Each row is where one point has got to under a steady rotation. How many ticks took it there?
The counts run from 0 to 138.
[114 120 149 137 175 104 128 133 114 182 150  80 141 127 145 136  79 145
 126 131 124 122 126 171 142  94  85 149 169 119 150 142  97 152 152 170
 132  79 130 100 124 126 103 132 112 129 117 124 139 140 148 102 151 125
  84 128 105  76 115  76 163 175 186  97 118 140 116 117 128 100] => 95
[ 97 150 135 145 142 141 127 132 123 121 159  94 132 174 132 174 130 108
 130 127 126 108 118 151 149  96  70 127  94 122 115  84 149 200 108 176
 130 145 134  98 138 149  98 118 113 136 146  91 113 164 143 131 102 140
 133 109 167 114  63 131 162 149 164 141 115 129 149 171  98  98] => 22
[153 153 133 146 121  72 145 136 117 111 137 124 140  96 144 157  98 120
  98 137 153 152  77 164 113 129 111 165 140 149 165  77 145 141 126 152
 162 151 164  96 119 141 114 137 132 156 106 156 116 175 148 133 111 159
 159 129 185 101 108 152 164 107 108 137  68 129 164 148 140 184] => 114
[121 143 163 149 177 127 186 134 124 142 169 138 118 125 170 132  82 133
 119 156 123  91 121 148 128 106  97 142 156 149 172 164 143 165 146 122
 134 110 126 126 113 139  81 137 154 143  92 135  90 167 150  87 132 151
  70 141 111  83 124 106 139 161 168 100  86 144 163 143 131 102] => 7
[ 97 178 156 124 163 164 145 161 142 122 167  74 103 118 175 122 132 160
 131 141 129 135 146 133 139 149  92 154 139 108 159 139 169 183 117 118
 141  93 143 108 119 154 158 153 160 138 157 127 117 136 173 160  85 123
 143 137 136 134  72 149 148 167 108 163 138 141 157 109 130 132] => 135
[135 151 148 184 136 149 150 143 144 120 143 134 125 174 103 145 110 130
 135 137 147 154 151 144 111 170  89 131 195 142 163 102 142 145 130 171
 138  78 152 146 173 138 114 137 136 163 119 133 107 158 128  79 105 151
  96 158  90 123 102 137 154 135 205  98 149 115 113 117 128  95] => 82
[115 118 147 137 146 125 138 146 156 140 151 110 145 169  69 161 106 136
 159 129 158 153 123 189 123 173  85 140 130 125 176 139 129 148 155 138
 151  77 114 108 173 145 151 154 172 131 109 100 131 149 160 117  95 157
 116 136  85 111 138 125 167 135 196 115 122 143 103 144 157 112] => 86
[ 72 174 161 119 160 138 133 191 134 160 113  72 110 139 112 115 111 164
 108 108 141 164 115 126 100 164 135 145 140 127 170 113 162 161  89 107
 144 103 173 123 126  90 130 168 148 121  92 110 104 112 151 144 117 118
 163 114 174 107 142 144 122 141 110 129 103 123 133 151 174 153] => 52
[120 154 153 167 129 130 145 150 118 133 134 138 150 164  96 133 124 159
 143 167 150 171 119 139 116 193 128 112 120 140 169  86 157 122 135 141
 134 124 154 119 129 111 161 161 113 155  96 135 137 104 124 106  79 172
 139 174 140  80  95 151 163  79 183 142 131  88  89 119 149 121] => 77
[120 143 144 168 124 142 139 167 105 143 138 115 159 177  87 132 122 147
 156 146 146 176  95 139 115 163 130 113 109 135 178  89 141 141 148 134
 122 102 126  94 120 131 165 162 128 119 125 138 134 109 124 110  69 162
 139 156 145  68 101 146 164  96 159 151 138  91 105 103 157 121] => 75
[156 153 133 162 121  84 150 137 123 116 144 135 141  97 142 141  84 107
 103 147 141 141  87 139 123 116 110 177 166 156 169  92 162 142 115 159
 150 156 187 107 122 140  91 128 105 159 105 147  96 172 133 124 130 163
 143 131 186  97 132 124 171 129 116 107  86 131 164 142 142 175] => 116
[154 128 155 127 124 140 120 111 139 156 159  82 122 134 139 137 103 103
 147 152 120 133 114 114 167 123 109 148 150 123 146  98 176 188 121 146
 115 155 141 116 127 132 148 126 113 160 170 118 135 189 177 177  94 137
  86 132 135 119  88 126 211 150 134 105 144 151 140 136 128 153] => 34
[100 152 153 111 146  55 159 132 115 153 143 115 159 121 165 139 126 168
  82 119 163 129 133 189 134 111  89 126 123 149 142  85 116 133 135 186
 161 131 155 116  95 106 114 146 121 135 109 137 139  98 126 105 117 109
 139 136 139  88  65 115 148 114 146 144  68 126 109 154 124 124] => 102
[128 137 139 174 140 156 146 148 153 127 148 128 137 168  92 153 106 130
 149 131 139 152 144 156 116 165  88 142 191 130 162 111 129 151 145 168
 131  68 135 135 177 150 114 140 141 147 124 124 109 167 130  83 103 147
  96 145  84 122 110 133 158 149 202 106 142 124 110 119 133 100] => 83
[103 115 147 134 178 110 137 144 117 181 145  74 158 132 134 138  91 143
 134 124 115 119 124 179 154  97  88 139 155 114 153 143 106 162 159 169
 133  82 122  89 121 127 108 134 116 130 124 117 143 141 148 108 136 122
  92 127 113  65 109  78 167 174 178 102 119 138 111 112 131  96] => 96
[ 81 159 156 133 159  91 165 117  93 130 167 105 113 132 158 137 103 139
 110 144 139  98 114 180 131 120  89 133 127 110 157  92 123 151 124 130
 167 159 156 104  82 156 100 154 131 140  82 148 126 117 123 128 142 131
 148 154 172  84  74 124 140 114 147 164  69 127 150 127 119 113] => 15
[ 91 134 152 134 179 130 160 125 108 146 156  85 130 134 150 152 116 144
 137 159 118  88  88 190 146 107  91 124  96 103 151 142 131 178 160 107
 152 129  97  93 108 160 124 140 156 133 119 117 133 168 155 124 112 151
 106 130 140  70  90 108 140 147 149 142  86 136 159 118 133 105] => 11
[126 131 163 140 173  80 141 117 128 183 152  99 120 120 153 133  76 147
 119 135 138 122 142 162 131 123  94 157 193 123 162 135 105 130 143 155
 142  90 155 122 131 116 107 136 126 147  81 154 127 129 156 105 161 129
  79 139 107  86 124  96 157 150 201  98 113 140 122 112 123 107] => 93
[157 135 161 135 125 134 109 122 131 154 160 101 116 133 136 136  80  91
 135 154 116 137 121  84 153 115 113 160 135 138 150 102 185 180  99 161
 104 160 152 119 126 106 115 122  97 156 138 117 111 173 171 157 113 148
  85 121 153 117 116 128 214 144 147  95 126 148 136 159 124 154] => 32
[108 114 141 128 173 110 191 157 145 123 149 144 155 127 120 136 118 155
 129 151 155 145 140 196 132 142  83 143 115 148 172 158 177 151 138 154
 143 111 117  95 142 141 150 163 175 133 123  98 141 156 157 138  69 176
 143 164  89  92 103 132 136 136 141 124 122 124 114 161 141 120] => 0
[124 126 159 140 178  99 130 122 124 185 153  90 136 121 152 134  77 142
 123 129 133 121 132 162 140 109  90 150 194 122 160 140  99 140 144 163
 136  78 139 106 128 125 107 132 116 140  99 140 130 135 145  98 161 133
  76 136 103  79 120  83 165 165 192  95 116 144 120 113 118 104] => 94
[155 131 158 134 129 140 117 116 136 158 158  86 124 134 141 138  90  97
 144 152 119 135 117  96 166 116 114 155 145 128 150  99 189 185 109 154
 113 157 151 120 127 118 132 120 103 160 157 110 120 184 172 166 104 148
  84 126 144 117  98 127 211 149 139  96 139 150 139 149 121 151] => 33
[147 123 156 121 123 141 131 114 130 161 158  74 124 137 134 142 105 106
 152 145 126 140 113 127 167 126 109 146 160 124 154  88 179 187 124 141
 131 159 146 117 123 142 156 136 124 156 188 125 138 182 177 188  88 122
  97 141 133 122  79 131 202 145 112 116 140 159 139 132 125 160] => 35
[ 98 129 165 108 115 131 146 164 132 178 156 111 117 154 134 117 101 139
 132 124 136 119 121 101 139 123 124 125 172 160 163 123 185 150 102 123
 144 163 211 176  96 105 137 140 120 165 131 123 106  91 143 146  89 115
  99 129 138 117 141  97 183 130 124 105 103 152 130 152 166 142] => 42
[126 135 141 168 136 150 140 150 149 128 152 117 144 175  83 155 105 132
 158 130 144 151 132 168 124 166  88 139 169 133 175 118 126 160 150 156
 134  67 126 126 181 150 118 149 152 138 127 110 116 166 145  87  94 147
  97 140  78 118 120 129 161 148 196 106 136 131 107 125 146  99] => 84
[ 99 137 137 115 108 104 179 152 126 120 180 138 114 139 144 118 116 142
 144 127 173 132 121 155 129 123 108 182 142 172 186 127 163 140 116 127
 164 143 190 103 121 163 171 141 130 130 146 152  66  92 151 154 105 135
 148 153 160 113 105 113 149 142 129 139 127 166 163 144 143 173] => 126
[131 167 142 143 147  88 142 158 121 144 139 126 158 120 175 146 112 142
  83 109 148 124 128 157 116  89  91 129 137 168 133 101 121 154 130 205
 141 115 163 136 109 102  68 127 109 145 112 135 101 134 115  62 114 107
 113 100 143  93  86 116 158 144 148 115  65 124 140 162 125 122] => 105
[ 87 166 173 142 167 132 135 161 143 186 102  77 109 140 133 116 130 154
  79 138 123 147 132  97 112 159 139 132 150 116 139 113 193 163  84 125
 146  95 170 135 132  69  99 147 100 138  87  90 123 151 150 136 136 131
 137 135 163 110 135 136 109 152 136 108 117 113 137 152 143 159] => 55
[ 88 138 159 127 172 122 161 117 104 146 161  88 130 135 150 149 114 145
 132 158 126  92  88 193 147 113  87 121  99 101 150 134 127 174 153 102
 166 142 104  93  98 163 129 143 153 140 113 125 139 159 152 137 110 149
 125 140 152  71  83 116 143 133 146 155  76 131 159 122 132 105] => 12
[134 158 137 144 138 101 144 162 123 137 137 121 160 127 170 150 118 132
  90 118 134 123 121 146 127  84  92 127 129 169 126 103 121 172 133 202
 134 109 152 135 113 105  62 121 116 143 113 126  95 155 126  63 106 119
 103  86 140  95  93 117 169 140 150 115  75 133 143 161 135 112] => 106
[120 129 170 144  92  98 147 127 119 199 143 119 137 178 128 117 122 124
  97 146 170 138 100  86 118 134 153 101 109 140 167 114 178 138 126 121
 152 100 152  98 101  85 126 156  82 104  82 131 133 115 139  99 101 157
 102 172 148 100 118 142 107 106 150 135 134 109 149 155 132 152] => 66
[129 111 117 161 116 122 155 133 136 144 138 114 140 134 129 144 115 103
 143 165 122 115  92 136 158  95 102 155 150 145 137 126 191 178 128 160
 155 151 180 102 150 165 135 100  83 168 159 113  98 191 142 146 101 169
 119 132 156  99 122  97 164 168 137  99 138 143 162 135 126 161] => 120
[ 92 182 152 117 162 161 150 168 140 114 172  80 108 108 163 119 127 153
 132 134 131 144 143 144 129 148  95 155 140 106 176 138 171 180 117 112
 137  90 146 102 114 151 141 171 168 137 146 125 127 123 165 161  92 121
 161 142 146 129  73 156 142 157  96 162 125 141 151 117 145 136] => 136
[112 119 159 128 153  85 135 112 153 155 154 110 138 147  89 160 100 136
 134 136 169 140 123 193 120 175  93 146 122 118 174 132 126 127 151 125
 172  93 125 106 158 125 164 156 167 139  77 114 148 130 178 127 109 167
 123 146  95 105 135 130 155 115 197 118 112 141 106 146 150 123] => 88
[112 145 142 126 134 128 128 120 124 116 158  93 125 167 134 169 134 103
 125 114 149 126 119 164 139 115  71 146  85 127 130  68 135 189 110 171
 140 154 129  87 136 146 124 133 134 130 146 108 118 157 166 151  94 142
 144 120 165 128  51 162 161 129 151 158 122 139 150 178 100 123] => 24
[ 95 145 148 124 150 163 149 169 146 181 111  51 106 160 143 145 147 167
 124  95 136 136 120 137 131 130 112 121 173 130 134 116 160 176 115 114
 152 118 163 161 143 129 166 130 168 146 160 138 100 132 172 146  81 107
 103 104 138 127  96 138 142 160 119 126 138 142 164 132 141 127] => 47
[103 141 154 137 127 138 146 151 134 182 131  69 132 177 102 122 128 113
 104 107 140 149 106 129 118 134 126 129 167 104 164 109 165 180 144 126
 150  49 129  89 131 129  94 151 118  84 138 108 142 181 147 124 120 113
 128 165 130 127  90 146  82 170 100 126 147 128 158 136 126 155] => 60
[ 88 109 142 112 175  91 142 141 117 182 141  75 165 126 134 142 115 167
 124 127 136 120 125 205 165 104  82 121 116 114 148 134 117 166 162 165
 142 102 112  80 112 130 132 141 129 124 136 105 161 127 140 129 113 120
 120 126 122  61  91  84 162 150 155 121 105 136 101 124 129 105] => 98
[118 148 150 165 130 134 140 158 111 138 139 129 158 171  87 130 125 154
 147 156 156 173 109 140 118 178 131 114 107 138 175  84 153 127 138 133
 131 113 135  98 123 118 169 168 124 139 112 130 135 102 120 109  70 168
 140 169 143  79  97 150 159  87 169 145 129  93  97 106 160 127] => 76
[109 140 163 141 177 134 176 139 119 148 168 117 123 127 165 138  86 135
 129 157 112  91 114 155 131  94 100 137 146 134 170 167 136 172 151 119
 138 109 121 124 116 144  92 130 151 133 102 124  96 177 147  89 134 152
  66 126 109  77 125 100 139 165 167 109  89 146 163 135 137  98] => 8
[105 146 137 130 135 134 125 125 126 122 148  91 131 173 135 173 133 103
 130 120 143 113 120 156 143 100  69 138  87 122 121  75 141 195 113 171
 141 152 129  91 137 153 112 127 132 131 146 104 112 163 149 144  88 140
 136 115 168 122  52 144 163 139 155 151 118 131 148 177  99 115] => 23
[ 98 177 154 132 164 168 145 151 144 136 154  78 100 116 193 125 140 157
 137 157 119 123 151 113 147 131  97 149 124 121 136 145 182 191 111 128
 137 105 151 119 127 139 167 127 137 156 155 122  94 136 176 144  88 139
 113 124 142 120  81 129 160 183 143 143 153 141 163 109 128 133] => 133
[ 88 155 137 152 146 144 133 142 110 125 152 107 126 168 139 149 112 110
 124 132 118 101 121 132 136  80  76 135 111 126 119  97 143 193 103 184
 126 145 164 108 120 147  65 125  97 144 118  97  99 144 120 105 120 138
 118 115 176 103  86 109 163 153 178 129 107 123 145 164 109  91] => 20
[108 140 156 140 185 145 168 137 117 151 163 110 126 133 158 145  98 135
 139 164 112  85 104 162 138  97  97 128 129 122 163 166 136 180 157 115
 134 118 103 114 114 151 103 138 149 135 117 116 107 181 150  99 119 156
  81 126 118  70 116  96 142 168 163 119  89 143 163 130 135 103] => 9
[ 94 162 147 133 136 135 163 163 135 132 173 130 101 130 179 103 113 150
 133 145 146 120 133 103 130 113 112 166 128 178 171 152 179 147  91 134
 136 138 196 122 122 121 160 133 110 149 119 127  55  87 152 128 114 142
 119 130 158 104 128  99 163 159 163 125 127 155 157 143 151 155] => 129
[152 153 161 134 118 118 109 121 120 130 177 121 110 125 141 133  73  83
 127 137 139 138 121  93 129 116 112 178 138 156 172  87 161 164  91 160
 107 159 175 112 119 100 101 133 108 145 111 127  95 154 161 144 128 143
 108 118 168 119 116 135 206 124 151 104 113 146 138 177 129 157] => 30
[ 82 168 172 138 171 134 135 172 144 174 106  77 109 137 125 116 122 151
  91 131 127 147 129 103 101 164 144 135 142 119 152 115 186 157  85 115
 148 108 171 126 125  69 111 160 115 138  75  97 120 127 151 137 134 132
 146 129 170 107 142 137 113 146 123 114 116 116 131 153 155 161] => 54
[161 143 169 138 125 128 114 128 131 140 172 109 118 130 142 135  78  90
 136 146 124 139 119  81 145 114 112 167 136 148 163  96 171 169  91 158
 102 160 167 118 122 101 105 130  99 148 121 113 103 164 165 151 116 157
  99 117 159 117 119 134 209 135 150 101 117 151 136 168 127 157] => 31
[ 91 140 159 125 137 151 149 164 143 187 130  88 110 159 147 127 125 149
 124 122 126 111 128  99 142 120 115 111 169 150 134 120 191 168  95 127
 150 150 201 181 122 104 146 122 127 179 139 120 101 113 152 140  75 117
  78 112 136 123 130 108 170 148 138  97 123 141 144 146 150 126] => 44
[104 122 129 122 105 104 180 140 130 122 173 127 120 138 140 124 125 141
 146 128 173 135 114 161 136 125 100 173 142 165 179 118 161 146 124 128
 178 150 184  99 133 182 181 140 131 135 153 157  76 112 147 162 100 136
 149 156 156 118  96 111 144 147 119 137 128 163 165 140 135 175] => 125
[138 118 153 112 113 129 133 122 132 162 167  81 121 140 126 133 103 113
 156 129 132 142 110 140 160 130 107 143 166 121 167  91 173 173 127 129
 136 154 149 115 120 153 159 145 135 151 187 138 143 168 172 187  79 118
 113 150 131 127  73 128 198 135  95 116 133 154 135 132 134 156] => 36
[138 155 136 144 140 117 130 167 125 135 123 103 165 133 154 162 130 124
 103 126 126 129  93 153 131  88  85 126  99 158 121 110 131 191 144 197
 134 110 130 116 134 116  85 111 124 139 139 107 105 192 143  75  84 143
 102  81 150  92  94 122 167 150 142 119  81 131 152 166 133 125] => 108
[ 99 181 153 127 163 169 147 157 145 130 162  69 102 119 184 125 146 158
 134 149 123 134 146 126 144 142  97 149 129 118 149 150 180 187 115 126
 138  96 139 123 124 153 166 141 148 148 162 124 113 134 175 157  89 130
 126 128 134 125  66 138 154 184 129 154 147 137 162 107 131 137] => 134
[107 117 149 133 150 110 138 130 148 143 155 116 147 150  78 163 106 140
 145 137 163 145 128 191 127 174  95 137 120 121 181 137 127 136 150 128
 159  93 118 100 168 135 155 157 169 135  98 103 141 138 168 124  94 169
 119 142  90 106 132 124 161 119 196 118 115 147 103 145 149 118] => 87
[ 87 155 151 118 150 159 143 175 138 171 113  51 103 160 137 137 142 171
 125  83 138 139 118 150 121 139 110 128 171 125 142 112 150 175 114 107
 152 110 154 147 137 135 166 142 175 136 158 141 103 137 171 147  85 102
 121 108 138 131  96 143 136 162 103 133 135 142 163 130 150 135] => 48
[ 99 134 159 128 108 125 148 152 123 185 149  93 144 183  93 115 120 111
 111 111 159 152  99 126 110 133 130 122 130 118 191 115 161 165 146 113
 154  61 131  71 119 119 107 178 112  70 129 111 141 155 139 120 112 115
 146 168 134 113 107 149  91 137  99 138 137 130 147 149 147 160] => 62
[135 157 160 185 131 134 154 137 137 130 133 142 124 163 109 138 119 146
 119 155 148 156 149 130 113 188 109 126 176 140 152  85 158 123 125 166
 139 100 166 158 156 120 120 148 115 177  97 141 117 134 124  89 105 160
 105 170 112 116  91 146 154 113 203 116 142 106  99 120 129 103] => 80
[114 121 168 129 157  74 142 111 149 157 156 108 132 136 114 159  99 146
 117 132 178 136 130 188 118 180  98 152 127 122 171 128 124 112 143 127
 175 110 137 108 149 117 159 156 159 145  66 125 149 121 177 135 117 162
 123 152 103 102 130 129 159 116 203 114 108 141 103 145 140 125] => 89
[ 75 174 169 133 165 130 131 181 136 166 113  80 114 137 125 113 117 159
  97 115 135 154 125 116 101 160 141 138 139 126 166 114 175 153  87 107
 143 108 173 126 121  78 119 164 132 131  78 102 113 121 146 141 126 128
 155 120 171 102 144 138 123 137 120 119 108 125 131 155 169 163] => 53
[ 74 167 159 116 159 143 135 196 132 159 117  65 110 147 114 117 117 173
 114  91 146 160 113 140  96 158 128 150 146 131 171 113 146 159 101 103
 142 108 161 120 127 105 145 174 163 117 110 117 107 108 157 146 112 111
 166 112 168 108 133 149 127 140  96 131 107 129 147 146 172 150] => 51
[ 93 131 143 105 163  65 151 135 113 170 146  94 169 123 148 142 134 168
 106 125 155 130 125 210 150 116  84 116 104 128 137 109 120 149 152 174
 165 125 130  94 105 113 138 152 127 133 123 121 162 113 136 121 103 116
 140 136 133  77  65 103 146 122 142 143  87 134 102 141 130 111] => 100
[ 82 162 150 152 154 120 144 139  97 125 166 127 116 151 149 133 101 116
 115 137 118  94 115 141 128  87  86 141 134 133 139  91 129 166 104 163
 138 148 180 113  99 147  54 130  93 156  93 122  95 122 104 102 143 133
 131 126 186  94  84 107 157 134 169 136  84 120 146 145 116  99] => 18
[131 138 168 161 104 105 149 120 120 202 138 124 135 180 141 125 126 124
  98 151 162 137 106  78 116 127 148 101 119 138 154 108 174 132 129 124
 153  92 158 110  98  90 132 145  87 112  89 148 127 116 144  87 103 155
  90 172 140  98 113 148 110 115 163 134 146 105 153 139 118 150] => 67
[ 86 178 161 117 154 140 142 177 132 118 179 105 107 110 150 107 101 137
 118 134 133 139 145 128 109 144  98 158 139 111 186 134 173 166 108 106
 131  94 165 106  95 136 113 183 154 130 113 108 135 103 151 152  91 120
 169 153 148 129 101 152 139 139  94 155  99 138 140 136 163 130] => 138
[124 148 170 140 175 107 194 129 128 141 173 151 112 119 173 133  85 138
 104 153 135 101 133 152 121 115  99 143 163 154 177 163 143 141 141 132
 142 107 138 136 113 131  88 140 156 140  80 134  89 163 146  90 133 151
  79 152 105  89 123 114 129 153 166 104  89 143 159 152 132 109] => 6
[103 126 165 101 103 117 147 157 121 160 173 114 117 143 115 107  88 131
 146 118 142 139 114 128 133 130 121 142 178 157 185 105 173 144 102 115
 140 162 203 146  99 131 146 162 132 157 138 140 114  91 141 159  85 102
 127 144 143 126 127 110 194 117 102 109 100 158 124 144 171 150] => 40
[ 98 118 127 128 106 107 182 133 137 128 164 116 124 138 143 133 132 137
 151 131 168 130 107 178 146 112  96 167 142 153 169 113 170 155 124 135
 175 151 170  95 138 186 186 131 130 139 168 146  91 135 156 169  92 144
 147 158 151 115  87 111 147 148 120 137 136 162 170 137 126 172] => 124
[ 84 161 149 145 155 107 153 132  93 125 165 120 109 141 154 132  90 129
 109 136 120  99 120 148 123  97  89 146 139 124 150  91 122 156 108 153
 147 149 178 109  89 148  66 135 103 150  91 138 109 116 109 107 153 126
 138 141 184  91  84 112 152 126 158 146  72 119 148 138 121 104] => 17
[ 86 118 145 110 170  80 147 132 116 175 145  83 174 127 140 137 124 168
 120 133 146 129 124 213 154 109  81 116 105 122 137 120 121 164 158 175
 156 116 117  86 105 122 135 147 127 132 130 113 161 120 142 125 108 116
 132 132 119  71  75  94 155 138 147 136  90 131 102 131 127 111] => 99
[103 155 156 152 145 141 142 138 144 190 114  62 120 158 128 121 133 132
  87 127 128 139 127 109 122 141 129 119 175 102 136 105 186 179 116 135
 150  62 142 116 146 107  93 141  96 117 129 106 142 189 152 126 133 119
 117 152 132 124  90 151  87 171 117 112 156 119 154 139 115 155] => 58
[151 159 161 130 115 105 115 124 121 120 179 126 107 130 139 134  72  90
 129 124 148 141 124 109 122 119 103 183 128 157 173  80 148 157  88 156
 106 162 164 102 115 107  97 150 119 136 107 127  94 131 157 147 130 141
 129 118 173 120 109 154 203 115 147 114 105 151 141 181 129 159] => 29
[ 98 163 157 136 144 153 156 163 145 139 162 121 100 125 188 105 115 153
 138 158 130 113 146  96 136 119 111 158 120 166 157 153 185 164  88 133
 140 135 190 129 126 121 151 125 106 157 127 124  56  97 156 129 107 145
 107 119 153 106 127  97 160 169 170 121 135 150 161 130 139 148] => 130
[ 80 158 153 119 154 157 143 180 136 164 115  47 103 157 129 130 131 173
 124  82 146 151 119 154 109 145 115 142 168 129 158 106 140 168 120 105
 147 105 159 138 131 131 159 156 182 124 149 134 102 128 164 149  90 108
 137 110 148 124 103 147 133 153 102 138 125 140 164 130 159 148] => 49
[129 143 169 134 172  82 207 120 136 131 170 161 113 112 166 127  99 147
  94 158 160 117 145 173 112 138 102 146 153 162 179 149 150 127 130 127
 157 116 141 137 115 127 111 155 169 145  78 142 107 144 150 112 119 158
 112 174  98  98 106 126 125 128 157 119  95 143 141 164 137 125] => 4
[112 122 150 127 173  97 197 140 144 125 159 150 146 121 131 135 113 156
 113 162 158 137 143 199 126 142  92 140 119 153 171 153 171 138 140 148
 148 113 115 103 130 138 148 163 178 140 103 112 134 147 161 147  79 169
 144 173  91  94  98 134 125 127 144 123 109 134 116 166 143 123] => 1
[146 152 130 138 142 107 127 147 130 126 126  86 164 119 147 176 138 123
 106 131 140 140  88 177 133 108  90 126  85 140 127 100 141 185 149 175
 146 129 112  92 133 135 123 120 140 140 144 119 132 201 157 109  72 154
 125  86 156  96  85 142 169 143 127 139  80 127 155 159 131 144] => 110
[114 108 120 128 105 112 174 123 142 138 157 113 133 146 134 140 133 129
 151 140 159 131 100 175 156 109  93 160 140 143 152 117 177 165 129 137
 176 147 160  96 143 185 179 120 126 146 176 136 100 157 158 169  87 147
 135 154 151 113  89 110 150 158 121 132 147 159 168 132 121 166] => 123
